Here is a table of points, one per row:
< 0.24  1.23 -0.23  1.01 -0.86  1.23 -1.21 -0.97 -0.13  0.57 -2.22  0.77  0.72
 -0.08  0.99 -0.74  0.70  1.62 -0.86  0.21 -1.55  0.21  1.11  0.33>
<-0.73  0.11 -0.42 -0.76  0.33  0.09 -1.47 -0.16  0.89  0.26  1.23 -0.77 -1.07
  2.67  0.83  1.89 -1.58 -0.06 -0.39  2.04 -0.40  0.72  0.39 -0.47>
< 0.91  1.00 -0.40 -0.64  0.30  2.12 -1.57 -0.38 -1.88  1.94 -0.27  1.11 -0.41
 -1.02 -1.49  0.35 -1.48  1.79 -0.72 -0.19  0.47 -0.13  1.37  0.95>
<-0.40 -0.35  0.72 -1.24 -0.16 -0.04 -0.50 -0.57 -0.49  0.11 -0.91 -1.14 -1.20
 -1.12  0.25  1.68 -0.14  0.66  0.16 -0.92 -0.78  0.78 -0.33 -0.89>
<-0.72  1.55  2.12 -0.77 -0.26  1.11  0.17 -0.97 -1.15 -2.09  0.99 -0.90  0.64
 -0.45 -0.45 -0.30 -1.33 -0.14 -1.88 -0.36 -0.06  1.33 -1.48 -1.00>
< 0.74  0.23  0.12 -0.08  1.46 -1.41 -0.54  1.22  0.11 -1.26  0.08  0.96  0.07
 -0.73 -0.94 -0.98 -0.13  0.77 -0.50  1.43 -0.97 -1.24 -0.63  0.46>
<-2.94 -1.78 -2.60 -1.59  0.58 -0.82 -1.23  0.01  0.02 -0.75 -1.18 -0.45  2.09
  0.36 -0.07 -2.18  0.33  1.09  1.41 -0.45 -0.68  1.26 -0.72  1.70>
< 1.50  0.02 -0.53  0.45  0.55 -0.41 -0.15 -0.75  0.65 -1.13 -0.35  0.56  1.77
 -1.08 -0.03  0.85 -0.87 -0.26 -0.45  0.72 -1.77  1.42 -0.10 -0.75>
< 0.80 -0.39  0.35 -0.12 -0.22 -0.91 -0.73 -0.67  0.14  1.00 -0.57  0.92  1.45
  0.25  0.70  0.93  0.49  0.28  0.43  0.26  0.01  0.05 -0.85 -0.22>
<-1.98 -0.08  0.80  0.01  0.08  1.04 -0.46  0.76 -1.89  0.93  0.00 -0.33 -0.37
 -1.08  0.88 -0.31 -1.17  1.81  0.17 -2.92 -1.47  0.78  0.71 -1.80>
<-1.18  0.43 -1.01 -0.55 -0.50  1.19  1.66  0.44 -0.17  0.16  1.14  1.73  3.18
 -0.84 -0.11  0.48 -1.81 -0.82  0.76 -0.06  1.25 -2.24  1.79 -1.10>
< 0.39 -0.55 -1.07  0.18  0.45 -0.22  0.00 -0.94  1.36  0.21 -1.12  0.90 -1.30
 -0.97 -0.62 -1.30 -0.56  0.81 -0.32  0.30  1.80  0.38 -1.16 -0.90>
< 0.22 -1.05 -0.69  1.20 -0.15  0.08 -0.50  1.45 -1.40 -0.81  0.03  0.81 -1.29
 -0.02 -0.82  0.15 -1.22 -0.17  1.75  0.82 -1.29 -0.05  0.03 -1.89>
<-0.36  1.02  2.97  0.39 -0.97 -1.90 -1.29 -0.32  0.96  1.55  0.25 -0.14  1.47
 -1.04 -0.79 -1.13  0.04 -1.20  1.37  0.37 -0.34 -0.35 -0.93  0.51>
<-0.94 -0.37 -1.94  0.74 -2.11  0.23  0.45 -0.98 -1.51 -0.50  0.63  0.02 -0.40
  0.00  0.07 -0.49 -0.54  0.01 -0.20  1.74  0.14 -0.83 -0.63  0.94>
< 1.19 -1.22  0.78  1.38 -1.71  2.33 -0.47  2.99  2.18  0.33  1.56 -0.65 -0.40
 -0.62 -1.18 -0.54 -0.70 -0.33  0.97  0.80 -0.71  0.40  0.14 -0.13>
< 0.32 -0.93 -0.89 -0.86 -0.65  0.22  0.35  0.61  0.49 -0.05 -0.03  0.81 -0.75
  0.07 -0.31  0.63  1.15 -1.20  0.04 -0.36 -1.58 -1.15  0.18  0.04>
<-0.20 -0.53  1.44  1.28  0.00  1.24  0.08  1.12 -0.75 -1.10 -0.37 -0.41  1.76
  1.27 -0.03  0.59  0.35  0.89 -0.06  0.69  0.04 -0.94  0.24  0.42>
< 1.17  0.47  0.83  0.21  1.24  2.62  0.29 -0.70  0.76 -1.92 -2.29 -0.60 -1.11
 -0.37  0.55 -0.20  0.88 -0.39  1.33 -0.90  0.57 -2.95  0.33 -0.09>
< 0.41 -0.57 -1.10 -0.72  1.17 -0.11  1.12  0.06  1.41 -0.17  1.46 -1.82  0.01
 -2.01  1.42  0.64  1.20 -0.24 -0.68  0.37  0.14 -0.60 -1.32  0.35>
<-0.28 -0.11 -1.43  0.28 -0.68 -0.36 -0.19 -0.24 -1.29  0.52 -0.39 -0.09 -1.27
  0.73 -0.34 -0.95  0.48 -0.03  0.86  0.27 -1.08  0.50 -0.99  0.65>
< 0.24 -1.04 -0.23 -1.53 -1.79 -0.69 -0.58  0.98  0.42 -0.43 -0.08 -0.64  1.61
  1.76  0.45  0.12 -2.28  1.19 -0.45 -0.56  0.47 -0.20  0.81  0.28>
< 0.96  0.36 -0.02  1.26 -0.76  0.93 -0.56  0.75  0.93 -0.34 -0.08  0.55  0.03
  0.60 -0.19  1.25 -0.14 -0.13 -0.03 -1.78  0.79  1.65 -1.74  0.54>
< 0.33  0.96 -1.48  0.19  0.67 -1.05 -1.28 -0.10 -1.45 -2.11  2.31 -0.96 -0.08
 -0.35  1.33  0.40  1.25 -0.80  1.43 -2.16  1.36 -0.17  2.32 -0.31>
< 1.87 -1.08 -0.99 -0.01  0.26  0.11 -0.28 -0.71 -1.27  0.73  0.24 -0.27  1.50
  1.26  0.83  0.18  1.22 -0.04  0.26 -0.43  0.19 -0.80 -1.78 -1.53>
<-0.09  1.29 -0.45  0.62  0.55 -1.15  1.65  1.25 -1.08  1.28  0.74 -0.29 -0.76
  0.54  3.66  0.82 -1.39 -0.72 -0.15  0.23 -0.90 -1.71 -1.63  2.10>
< 0.18  0.47  0.04  0.13 -1.63 -1.89 -1.08  1.98  0.54 -1.59 -0.38  1.47 -0.31
 -1.08 -0.86  1.48  1.10  0.67 -0.26 -0.38  0.39 -0.38 -0.22 -0.22>
< 1.94  0.28  1.39 -1.10 -0.64 -0.37  1.06  1.04 -1.17 -1.05  0.10  0.44  0.43
  0.60  0.10 -0.39 -0.52 -0.27  0.14 -0.09 -2.38 -0.98 -1.65 -0.76>
<-1.08 -1.00  0.40  0.92  0.89 -0.39  0.86  0.62 -0.09 -0.48  1.43  1.80 -0.24
  1.13  0.89 -1.70  0.93 -0.21  0.11  0.00  1.08  2.14  0.47 -0.39>
<-0.25 -0.38  0.99 -0.34 -1.23 -0.32 -0.19 -0.12  0.30 -0.41  0.04 -1.01  0.01
  1.02 -0.18 -1.65  0.14  0.71 -0.47 -0.02 -1.11 -0.79  0.45  0.45>
<-0.78  0.97 -0.07 -0.72 -0.19  0.96 -0.44 -0.91  1.33  1.94  1.31  1.73 -1.53
 -1.04  1.35  0.65 -0.61  1.96 -0.34 -1.36  0.46 -1.89  0.20  0.49>
<-0.89  2.63 -0.75 -1.77  1.21 -0.86  2.33  1.02  2.01 -0.31 -0.89 -0.79 -0.38
  0.20  1.29 -0.48 -0.74  0.90  1.77  1.86  0.29  2.05  0.80 -1.49>
< 0.37  0.69  0.52  0.54 -0.60 -0.30 -0.31  0.65 -0.49  0.49 -0.89 -1.35  0.88
  0.06 -0.18  1.37  0.43 -0.15 -0.02  1.31  2.09 -0.18  0.25  0.33>
< 0.39 -0.35  0.12  1.66  0.13  0.10  0.86 -1.38  0.20 -0.87  0.65 -0.44  0.09
  0.06  0.26  0.75 -0.02 -0.08 -1.60  0.44 -0.43 -0.27  0.09  1.01>
< 0.50 -0.86  0.03 -1.83 -0.66  0.24  0.04  0.57 -0.87  0.04 -0.69  0.91  0.49
 -0.13 -0.17  1.04  0.09 -1.34 -1.91  0.60  0.18  0.43  0.81  0.67>
< 0.20 -1.91  0.39 -0.79 -1.32 -1.24  0.68  0.49 -0.65  0.82 -1.07  0.19 -1.06
 -0.14  1.33 -0.90  1.32  0.48  0.18  1.33  2.14  0.63  1.37 -1.05>
<-0.10 -0.62 -0.77  0.90  2.41  0.12 -0.97 -0.08 -0.71  0.83  1.39 -0.22  1.00
  1.24 -1.48 -0.54  0.83 -1.03 -0.88 -0.23  1.32  0.27 -2.10 -1.33>
<-0.49  0.91  0.50 -0.09 -0.91 -0.31 -1.85 -0.88  1.65  0.80  0.16  0.05 -0.08
 -0.42  1.12 -1.14 -0.33 -3.82 -1.80 -1.29 -0.27 -1.28  1.48 -1.78>
<-1.01  1.33 -1.02  0.03 -1.38  0.12  0.23 -0.67  0.84 -1.23  0.17 -0.10 -0.43
  0.37 -1.58 -0.08  1.40 -0.33 -0.33  0.04 -1.12  0.30 -0.52  1.36>
<-1.94 -2.30 -0.74  2.56  0.56 -2.96  2.11 -1.11  1.03  1.43 -2.48 -1.33 -0.97
  0.49 -2.29  0.53 -1.81 -0.23 -0.46 -2.06  1.19 -0.11  0.34 -0.53>
< 2.25 -0.22  0.27  0.17  0.19 -1.17  0.63  0.05 -0.42  0.98  1.12 -1.92  0.27
 -2.03 -1.05 -0.08  1.06  0.30 -0.54 -0.30 -0.74  0.56  2.30  1.98>
< 0.38  0.25  0.94  0.84  1.31 -0.21 -0.55 -0.08  0.42 -0.04 -0.11  0.42 -0.21
  1.09 -0.24 -0.73 -0.12  0.30  1.63  0.69  0.08 -0.78  0.76  0.43>
<-0.48  0.98  0.22  1.87 -0.80  0.28  0.00  0.58  0.09  0.12 -0.63  0.71  1.30
  0.13 -0.51  0.93  1.07 -0.57 -0.48  0.60 -0.57 -0.05  0.25 -0.26>
< 0.28 -1.71  0.95  0.55  0.64  0.01 -0.38 -0.77 -0.32 -0.65  0.48  0.20 -0.81
 -0.13  0.61 -0.81 -1.10 -1.50  0.74  0.72 -0.13  0.63  0.25  1.71>
<-1.41 -1.47  0.16 -2.00  1.55  1.14  0.28  0.27 -0.64  0.21 -1.23  0.00  0.09
 -0.50 -0.58  0.46  0.69 -1.06 -0.04  0.25 -0.64  0.23  0.36  0.96>
< 1.61  1.75  0.17 -0.80 -0.67 -0.34  2.29 -0.98 -0.40  0.79  1.03  0.48 -0.38
  1.48 -2.24 -1.05  1.06  0.59 -0.04 -0.88 -0.19 -0.25  0.12 -0.25>
<-1.45 -0.32  0.69  0.63  0.39 -1.19 -0.01  0.37  0.36  0.02  0.20 -0.30  0.23
 -0.39 -0.87  1.08  0.79  0.55 -0.74  0.24 -0.56 -1.21  0.06 -0.11>
<-0.63 -1.06  1.28 -0.54 -0.39 -0.54  0.03 -1.74  0.77 -0.88  0.91  0.12  0.30
 -0.53 -0.23  2.03  0.62  0.85  2.22  0.36  0.18 -0.31 -0.45 -0.96>
< 0.33  0.45  0.35 -0.02 -0.15  0.48  1.20 -0.07 -0.71  0.43 -1.19  1.32 -0.07
 -0.03 -0.20  0.91  0.03 -0.84  0.99  0.03  0.02  1.16  0.31  2.16>
< 0.17  0.17 -0.34 -0.43 -0.39  0.13 -0.93  0.52 -1.00 -1.79 -0.57 -0.48 -0.40
 -1.30 -1.25 -0.61 -0.30 -0.81 -0.58  0.31  1.52 -0.08 -0.30 -0.12>
Along one direction, these points spread out more than along any other. Where along it does each point below lie, from 0 to 99? The average is 50, and the first point in the table lies past the average. One standard deviation of the points above along it is 16.
<-0.49  0.91  0.50 -0.09 -0.91 -0.31 -1.85 -0.88  1.65  0.80  0.16  0.05 -0.08
 -0.42  1.12 -1.14 -0.33 -3.82 -1.80 -1.29 -0.27 -1.28  1.48 -1.78> 66
<-0.94 -0.37 -1.94  0.74 -2.11  0.23  0.45 -0.98 -1.51 -0.50  0.63  0.02 -0.40
  0.00  0.07 -0.49 -0.54  0.01 -0.20  1.74  0.14 -0.83 -0.63  0.94> 45
< 0.24 -1.04 -0.23 -1.53 -1.79 -0.69 -0.58  0.98  0.42 -0.43 -0.08 -0.64  1.61
  1.76  0.45  0.12 -2.28  1.19 -0.45 -0.56  0.47 -0.20  0.81  0.28> 46
<-2.94 -1.78 -2.60 -1.59  0.58 -0.82 -1.23  0.01  0.02 -0.75 -1.18 -0.45  2.09
  0.36 -0.07 -2.18  0.33  1.09  1.41 -0.45 -0.68  1.26 -0.72  1.70> 2
< 0.80 -0.39  0.35 -0.12 -0.22 -0.91 -0.73 -0.67  0.14  1.00 -0.57  0.92  1.45
  0.25  0.70  0.93  0.49  0.28  0.43  0.26  0.01  0.05 -0.85 -0.22> 50
< 1.61  1.75  0.17 -0.80 -0.67 -0.34  2.29 -0.98 -0.40  0.79  1.03  0.48 -0.38
  1.48 -2.24 -1.05  1.06  0.59 -0.04 -0.88 -0.19 -0.25  0.12 -0.25> 59
< 0.96  0.36 -0.02  1.26 -0.76  0.93 -0.56  0.75  0.93 -0.34 -0.08  0.55  0.03
  0.60 -0.19  1.25 -0.14 -0.13 -0.03 -1.78  0.79  1.65 -1.74  0.54> 56
<-0.78  0.97 -0.07 -0.72 -0.19  0.96 -0.44 -0.91  1.33  1.94  1.31  1.73 -1.53
 -1.04  1.35  0.65 -0.61  1.96 -0.34 -1.36  0.46 -1.89  0.20  0.49> 65
<-1.98 -0.08  0.80  0.01  0.08  1.04 -0.46  0.76 -1.89  0.93  0.00 -0.33 -0.37
 -1.08  0.88 -0.31 -1.17  1.81  0.17 -2.92 -1.47  0.78  0.71 -1.80> 49
< 1.94  0.28  1.39 -1.10 -0.64 -0.37  1.06  1.04 -1.17 -1.05  0.10  0.44  0.43
  0.60  0.10 -0.39 -0.52 -0.27  0.14 -0.09 -2.38 -0.98 -1.65 -0.76> 76
< 1.19 -1.22  0.78  1.38 -1.71  2.33 -0.47  2.99  2.18  0.33  1.56 -0.65 -0.40
 -0.62 -1.18 -0.54 -0.70 -0.33  0.97  0.80 -0.71  0.40  0.14 -0.13> 70
<-0.89  2.63 -0.75 -1.77  1.21 -0.86  2.33  1.02  2.01 -0.31 -0.89 -0.79 -0.38
  0.20  1.29 -0.48 -0.74  0.90  1.77  1.86  0.29  2.05  0.80 -1.49> 27
< 1.87 -1.08 -0.99 -0.01  0.26  0.11 -0.28 -0.71 -1.27  0.73  0.24 -0.27  1.50
  1.26  0.83  0.18  1.22 -0.04  0.26 -0.43  0.19 -0.80 -1.78 -1.53> 52
<-1.41 -1.47  0.16 -2.00  1.55  1.14  0.28  0.27 -0.64  0.21 -1.23  0.00  0.09
 -0.50 -0.58  0.46  0.69 -1.06 -0.04  0.25 -0.64  0.23  0.36  0.96> 40
